Where one turn sends some rows of the set: a few examples, then the rows asked:
fusa: [-1.44 -0.28  0.66 -0.76 -3.47 -1.13 -3.13  1.34 -1.25  0.29  0.38  0.68
  1.66  1.56  2.24 -1.70 -0.33  1.25  1.45  1.74]
lemip: [-1.68 -0.19  0.06 -0.21 -3.50 -1.28 -2.61  1.65 -0.89 -0.18  0.55  0.42
  1.46  1.89  1.84 -2.05  0.03  1.25  1.33  1.68]
notiz: [-0.04 -1.55  1.97 -1.38 -2.29  0.40  0.80 -1.46 -2.24  0.39 -1.50 -1.67
 -0.75  5.12 -0.41 -0.55  0.39  2.13  0.54  2.56]
tur: [-1.67 -1.12  0.82 -2.12 -3.99 -1.91 -2.26 -0.20 -0.97  0.47  0.64 -0.52
  1.19  0.57  1.68 -0.51  0.29  2.02  0.74  2.33]
Sef: [ 0.56 -1.74  1.89 -1.30 -1.73  0.73 -0.55 -3.04 -2.33  0.24 -0.86 -0.87
  0.44  4.76 -0.65 -0.86 -0.37  2.38  0.63  2.69]
Zise: [ 0.31 -1.50 -1.23 -0.88  0.35  0.51 -0.14 -1.12 -2.38  0.43  0.46  0.31
  1.73  1.54  0.32  0.96  0.78 -1.08  2.14 -0.89]
Bas: [-1.04  0.12  1.52  2.14 -0.93  0.39 -0.18  0.87 -2.34  0.38  0.19  0.78
 -2.16 -0.12 -1.38 -0.39  0.35  0.31 -1.64 -0.41]
nupob: [-2.86 -1.51  0.00 -0.20 -2.11  2.16  1.75 -1.78 -2.92  0.25 -1.01 -0.02
 -1.50  2.98 -1.05 -0.17  0.85  1.84 -1.49  1.95]
zak: [-2.10 -1.35  1.16 -0.64 -1.65  2.73 -0.38 -2.78 -4.41  1.12 -1.56  0.37
 -0.73  2.81 -0.68  0.32  0.94  1.43 -0.84  2.81]
bup: [-0.22 -1.60  3.37  1.57 -2.04  0.93 -0.53 -0.57 -2.56  0.66 -0.12  1.38
  1.33  0.95 -0.84  0.70  0.77 -0.65 -1.80 -1.48]
gilog: [-0.46 -1.14 -1.33 -0.58 -1.00 -0.29  0.90 -0.81 -1.91  0.26  0.23 -0.12
  1.46  2.04 -0.02  1.83  1.71 -1.05  1.53 -1.32]
Raf: [-1.04 -0.69 -0.39 -1.29 -3.02 -1.10 -2.15  0.90 -1.74  0.33  0.28 -0.37
 -0.64  2.03  2.63 -2.17  0.80  2.84  1.71  1.56]
feso: [-2.29 -1.81  0.33 -0.70 -0.47  2.64  0.61 -3.28 -2.77  0.24 -0.44  0.48
 -0.44  1.81 -0.60 -0.65 -0.82  2.15 -1.11  2.40]
riti: [-0.24 -0.32  1.74  3.47  0.07  1.13 -0.61 -0.70 -2.17 -0.33 -0.21  0.74
  0.31  2.25 -0.12 -0.99  1.52  0.33 -0.86 -1.69]
fop: [ 0.00 -2.31  1.65 -1.80 -2.24  0.33  1.16 -2.14 -1.20 -0.13 -0.45 -1.10
  0.07  4.18 -0.85 -0.80 -1.02  2.48 -0.02  2.17]
bem: [ 0.15 -1.08 -0.59 -1.15 -0.92  0.31 -0.26 -0.89 -3.21  1.16 -0.38  0.38
  1.18  2.19  0.84  2.01  1.72 -1.09  2.09 -1.24]
pobin: [-1.69 -0.08  0.50 -0.39 -4.18 -1.38 -2.96  1.46 -1.29  0.14  0.21  0.52
  1.71  2.09  1.76 -1.43  0.50  1.07  1.18  1.73]
Meda: [-0.42  0.00  2.07  1.45 -0.62  0.76 -1.65 -1.14 -2.68  0.82  0.33  2.05
 -1.14 -0.68 -0.47 -0.04 -0.91  1.08 -1.54 -0.83]
monum: [-0.91  1.08  2.45  2.43 -1.18  0.31 -2.10 -0.82 -3.30  0.92 -0.53  1.01
 -1.27  0.42 -0.90  0.75  1.36  0.32 -1.38  0.01]
gariz: [-0.60 -0.79  3.55  1.32  0.79  1.27  0.03  0.34 -2.16  0.90 -0.73  0.07
 -0.18  0.49  1.31  0.05  0.20 -0.29 -0.65 -0.91]
Lugam: [-0.61 -1.32 -0.54 -0.61 -3.97 -1.28 -3.29  0.10 -2.03 -0.17  0.94 -0.13
  1.21  2.02  0.10 -2.17  1.52  1.74  1.12  2.54]

bup moves to gariz
monum moves to Meda
Lugam moves to tur
Where do these go?
bem moves to Zise
zak moves to feso
lemip moves to pobin
fop moves to notiz

Where one turn sends some rows of the set: a few examples, then the rows asked:
mitud: [ 0.96  0.75 -1.25 -0.61 -1.03 -2.86 -0.97  0.28  0.17 -2.27  1.92 -0.03
  0.77 -1.26  1.87  1.38  0.66  0.40]
seti: [-0.85 -0.51  0.91 -1.03  1.12 -1.24 -0.56  2.96 -1.33 -0.67 -1.99  1.02
 -1.68 -0.81 -1.96 -0.43  1.31  0.75]
zaru: [-0.62  0.74 -0.70 -1.85 -0.40 -1.81 -1.85 -0.18 -1.06 -1.61  1.06  1.15
  0.83 -0.47  2.94  0.75  1.54 -0.46]
telug: [ 1.20 -0.06 -0.61 -0.11 -1.24 -2.60 -0.44  1.52  0.50 -1.63  3.61  0.17
 -0.29 -0.24  1.17  0.39  0.47  1.00]
doson: [-0.42 -1.31 -0.48 -1.51  1.63 -1.62 -0.68  1.55 -0.27 -0.07 -1.35 -0.68
 -2.39  0.53 -2.06 -0.06  1.79  1.46]
genen: [-1.43 -0.89  0.22 -1.79  0.97 -1.76 -1.88 -0.28  0.65  1.80 -2.03 -0.95
 -1.04 -0.64 -1.92 -0.60 -1.33 -1.32]
duvu: [-1.65  0.39  1.90  0.29  0.46 -0.69 -1.17 -1.26  0.11  2.08 -0.69  0.47
 -0.49 -0.61 -1.08 -0.35 -2.37 -1.85]
zarud: [-0.83 -0.61  2.55  0.75  1.52 -0.97 -0.34  0.29  0.65  2.24  0.42  0.54
 -0.67 -0.45 -1.28 -0.37 -2.77 -0.38]
Futem: [-1.34 -2.00  1.10  0.42  1.02  0.04  1.39 -1.80  1.13 -1.33 -0.63  1.30
  1.66 -0.56  0.92 -0.15  1.43 -0.35]
vunol: [-0.45 -1.58  2.27  0.16  0.23  0.15  2.39  0.17  0.71 -1.15  0.06  1.67
  0.42  0.50  0.47 -0.53  1.62 -1.84]
tabi: [-2.20 -0.51  0.35 -0.65 -0.92 -2.21 -1.27  0.45 -1.47 -0.57  2.29  0.86
  0.15 -0.12  2.66 -0.90  1.38 -0.62]
fese: [-0.06 -0.97  1.83 -0.05  0.34  0.93 -0.28  1.15  1.39  0.57 -0.23 -1.93
 -0.26 -1.53 -2.01 -1.00 -2.19 -0.01]
Vos: [-1.71 -1.67  0.75 -0.44  0.81 -0.06 -1.30 -0.27  1.22  1.68 -0.55 -1.61
 -0.82 -0.72 -1.95 -1.60 -1.80  0.04]
Dem: [ 1.00 -1.08  1.18 -0.06 -0.39 -1.58  1.88  0.62  1.35 -0.91  0.36  2.70
 -0.94  1.18 -1.18  0.03  1.39 -2.07]
toti: [ 0.95 -1.28 -0.74  0.01  0.08 -2.92  0.70 -1.08  2.13 -0.95 -0.09  2.76
 -0.59  0.45 -1.62  0.81  0.83 -0.63]
darev: [-0.51 -0.61 -0.02 -0.61 -0.91 -1.26 -1.23  1.06 -0.41 -0.76  3.83  1.64
 -0.65  0.68  1.72 -0.91  0.95  0.73]
Sakaz: [-1.21  0.66 -0.62 -1.08 -0.83 -2.60 -1.60 -0.41 -1.11 -1.64  1.07  0.44
  1.18 -1.22  2.74  0.51  1.23 -0.65]
sagi: [-1.58 -0.21 -0.13 -1.48 -0.67 -1.39 -1.72  0.01 -1.21 -0.58  2.35  1.55
 -0.03  0.58  2.65 -0.66  1.53 -0.42]
niti: [ 1.32 -0.03 -0.49 -0.52 -0.91 -1.60 -0.89  1.33  0.46 -1.84  3.55  1.13
 -0.10 -0.08  1.44  0.38  0.58  1.56]
nur: [-0.20 -0.77 -1.30 -0.67  0.41  0.10 -0.89 -0.36  0.26 -0.73 -1.04 -1.94
 -1.97  0.23 -2.16 -0.05  1.50  1.78]
puli: [ 0.12  0.35  0.73 -2.02  0.61 -1.93 -1.06  1.15  0.51  0.65 -2.60 -0.87
 -0.77 -1.38 -1.98  0.45 -1.34 -2.08]
lesi: [-0.67 -0.79  0.37 -0.24 -1.12 -2.23 -0.59  1.53 -0.41 -0.66  3.92  0.76
 -0.70  0.52  1.71 -1.13  0.85  0.37]
budu: [-0.47 -1.79 -0.66  0.38  1.10 -1.84  0.31 -2.60  2.09 -1.20 -0.65  2.07
  1.06 -0.53 -0.39  0.74  0.80  0.39]
vude: [-0.34  1.33  1.12 -0.50  0.52 -0.77 -0.75 -1.74  0.48  1.43 -1.38 -0.87
 -0.21 -0.51 -0.76  1.05 -1.84 -2.46]
Tevo: [ 1.32  0.91  1.21 -0.50  1.50 -1.14  0.27 -0.49  1.40  1.04 -0.98 -1.68
 -0.31 -0.34 -0.76  1.79 -2.02 -1.29]
mobel: [ 1.07 -0.25  2.22  0.14  2.19 -1.11  0.54  0.80  1.43  1.58  0.27 -0.88
 -0.50 -0.31 -1.00  0.82 -2.63  0.00]
Mepo: [-1.09  0.30  0.98 -0.06 -0.28  0.76 -0.73  1.76 -1.52 -1.74 -1.97  0.67
 -0.64 -1.86 -2.10 -0.77  0.87  0.50]
Nar: [ 1.24  0.91 -0.96 -1.35 -0.45 -1.94 -1.25  0.67  0.05 -2.32  1.88  0.88
  0.83 -0.79  2.24  1.42  0.96  0.76]
Tib: [ 0.99  0.30  1.70 -0.93  0.24 -0.22 -0.08  2.10  1.03  0.02 -1.55 -1.45
 -0.27 -1.94 -2.05  0.26 -1.89 -1.24]
zizu: [-0.72  0.15 -0.38  0.11 -0.83  1.65 -1.00 -0.44 -0.54 -1.89 -1.25 -1.13
 -0.83 -1.14 -2.16 -0.49  1.08  1.14]

telug moves to Sakaz
Vos moves to Tib
Where do these go?
Dem moves to budu
niti moves to zaru
mobel moves to vude
seti moves to nur

